Here are some points:
array([ 46,  -7, -17, -47,  23, -19, -18,  55,  62, -18, -26,  29, -11,  48, -46, -37])
array([ 45,   7, -45,  23,  46,  -9,  44,  34, -43,  53,  17, -30,  16, -27,   9, -16])
array([-11,  13, -20,   9,  -3, -19, -12,   5,   8, -10,  18,   8,   8,  19,   4,   9])
array([116,  -3, -70,  82,  40, -48,  76,  82,  -5, 104, -30,  46,  32, -33,   9,  19])
array([ 60, -34, -24,  37, -39, -73, -51,  -3, -43, -38,   2,   1,  53,  11,  28,  16])
array([ 26,  -4,  -8,  12, -13, -33,  23,  12,  13,   1,  10,   2,   6,  21,  -6,  -2])
array([ 10, -24,   3,   2,  -7, -28,  14,   0,  16, -15,  -8,  27,  -5,  12, -12,  -8])
array([ -6, -10,   1, -12,  36,  33, -21,  -7, -41,  19,  -5,   5,   5, -28,  -9,  -8])
array([ -3, -12,  51, -51,  42,  61,  82,  41, -19,  13, -34,  13, -62,  60, -29,  20])
array([-58,  21,  23,  24,  12,  48,   3,  -6, -22, -10,  33, -23,  -3,  -2,  13,  22])
array([ 19, -15,   7,   0, -23, -29,   4,  10,  -1,  -5,   3, -12,  -3,  18,   0,  -7])
array([ 9, 27, -2,  5, -1, -4, 63, -6,  6, -8, 12,  0, 36, 30, 31, 25])
array([  2, -58,  33, -47,  -9,  25,  -2,  17, -23,  -6, -21,   8, -29,  13,  -6,  -3])
array([ 23,  10, -14, -17,   0,  -3,  28,  18, -27,   7,  -4, -34,  13, -59,  30,  20])
array([  1,  17, -26, -33, -13, -22,  -7, -37,  25, -17, -19,  75, -40,  26,  12,  64])
array([ 23, -26,  35,  29, -23, -76,   8,  26,  31,   6,  17, -14, -12,  33, -15, -21])
array([ 81, -78, -21,   4,  -6,   6,  43,  59,  -1,  49,  11,  10, -16,  23, -65,  19])
array([  8,   8, -22,  33,  14, -13,   2,  -3,  35, -20,  -5,  18,  18,   1,  -4,  -3])
Here are 12 more points, each followed by its number:
array([-32, -55, -37,  54, -14, -63,  -3, -13,  43, -38, -48,  43, -24,  12, -23, -35]) 0
array([-52,  19,  23,  -9,  16,  -9, -12, -27,  20,  -7,  28,  20,  -8,   9,   5,  13]) 1
array([-22,  76,  15,   4,  14,  84,  10,   3, -13,  -8,  16, -35,  52, -37,   6, -11]) 2
array([-43,   6, -18,  14, -26, -75,   6,  12,  10, -71,  -3,  -5,  -2,  -3,  -4,  24]) 3
array([ 19,  27, -14,   8,   1,  29,  42,  14,  44,  41,  20,  16,  38,  19, -27,  -6]) 4
array([ 18,  27,  15, -12,  -8,  19, -54,  16, -28,  14,  -4, -19,  21, -48,  19, -15]) 5
array([-55, -53, -17,  18, -21, -44, -31,  21,  54, -41,  17,  45, -17,  61, -26,  26]) 6
array([  0,   9,  44, -37,  -7,   0,  36, -18, -38,   3,  23, -35,  12,   1,  11, -23]) 7
array([-24,  36, -11, -40,  14,  33, -20, -21, -45,  37, -34,  -5, -10, -37,  23, -47]) 8
array([-55,  17,  -6,  35,   4,  -3, -50, -39,  59, -38,   7,  27,  -1,  -1,   8,  28]) 9
array([  9,  12,   9, -33,  -2,  56,  52,  49, -26,  13,  35, -11,  14,   1, -27, -33]) 10
array([  7, -38,  73,  -2, -91,  50, -14, -60, -16, -54, -12, -22, -62, -19,  25, -16]) 11
Which three of these numbered points are nearest to each point below, ignoring the 3 directions in which the first points spread most? Their numbers follow each, nearest first.
array([-59, 127,  16, -79, -56, 111,  21, -96,  20, -48,  35, -70,  33, -11, 120,   8]) > 4 2 10
array([  9,  18, -65,  40,  41,  -7,  25,  -6,  15, -33,  14,   9,  32,  44, -59,   8]) > 4 9 1
array([ -67,   53,    7,   12,  -73,   21, -100,  -97,   47,  -89,    4,  -24,   -4,  -42,   54,   38]) > 9 5 2
array([ -1,  24,   9, -34,  -1,  18,  10,  11, -10,  -2,   5, -33,  11, -17, -17,  10]) > 10 7 2
array([  48,   24,  -26,   -1,  -12, -108,   45,   52,   27,   26,  -38,  -50,  -15,   77,  -57,   30]) > 3 7 1
array([ 30, -30, -19, -25,  16, -13, -27, -41, -25,   5, -40,  56, -14, -45, -40, -35]) > 8 5 1
array([ 24,  20,  20, -24, -13,  11,  31,   7, -14,  11,  -2, -43,  10,  19,   8,  -5]) > 7 10 2
array([-57,  21, -24,  17, -12, -48, -43,  25,  14,  -6,  33, -86,  17, -24,  25,  62]) > 3 6 1
array([ 71, -96, -52,  22,  25, -15, -25,  31,  26,  66, -36,  45, -45,  23, -69, -12]) > 9 1 0
array([-11,   6,  31,  19,  -4,  31, -66,   6, -39,   0,  -1, -34,   6, -59,  30,  16]) > 5 8 1
array([ 39,  12, -41,  25, -26, -25,  26,   8, -67, 108,  28, -63,  61,   3,  23, -37]) > 7 10 8
array([ 44,  11,  -3,  39, -77, -18,  -6, -35,  35,  12, -21,  24,  -8, -70, -23, -30]) > 11 5 8
array([-15, -45, -32,  46,  29, -25, -22, -13,  47,   4, -11,  65, -40,  -4,  -7,  -3]) > 9 0 1
array([ 95,  10, -69,  38,  40,  -5, -12,  48,  50,  44,  34,  56,  19, -18, -41,  -7]) > 9 1 4
array([ -47, -101,  -28,    8,  -14,  -41,    5,    7,   17,  -40,   31,   45,  -28,   36,   -8,   39]) > 6 3 0
array([-31,  15, -45, -36,  58,  92,  87, -16,  53, -70,  -9, -11, -66,  52,   6,  40]) > 9 3 4
array([  3, -46,  31,  52,  22, -19, -24,  12,  83, -70,  81,  87, -65,  21, -30,  78]) > 9 6 1
array([-81,  -1,  28,  53,  32,  55, -49, -11, -27,  -3,  21,   3, -17,   0, -15,   7]) > 9 6 1
array([  9,   3, -16,   4,  11, -21,   5,  22,  12,   4,  10,  14,  12,  -2,  -3,  12]) > 1 9 3
array([ 28,  16,  15,  48, -38, -15, -66,  25, -15,  10,   7, -22,  24, -18,  34,  33]) > 5 1 2
array([ 65,  21, -15, -22,  -3, -48,  84,  10,   4, -26,  25, -20,  25,  18, -20,  13]) > 7 10 3
array([-68, -50, -16,  -4,  -4, -18,  21,  27,  46, -40,   9,  14, -20,  53,   3,  54]) > 6 3 1
array([-12, -86,  -3,   8, -11, -48,  -7,  18,  48, -13,  22,  23, -24,  46, -24,  55]) > 6 1 9
array([ 14, -94, -20,  26,  64,  37,   6, -23, -23,   7, -29,  18,  13, -49,  25,   6]) > 0 9 1
array([  8,   7,  -4,  -1,   8,  21, -24, -38, -19,  24, -28,  19,  -9, -27,   5, -36]) > 8 5 1
array([-15,  26,  26,  36, -22,  28, -72, -27, -41, -26,  56, -35,   6, -34,  41,  38]) > 5 1 10
array([ 107,   40,  -23,  -42,  -50,  -25,    8,   -9,    3,   87, -127,    2,  -16,  -79,  -24,  -26]) > 8 5 11
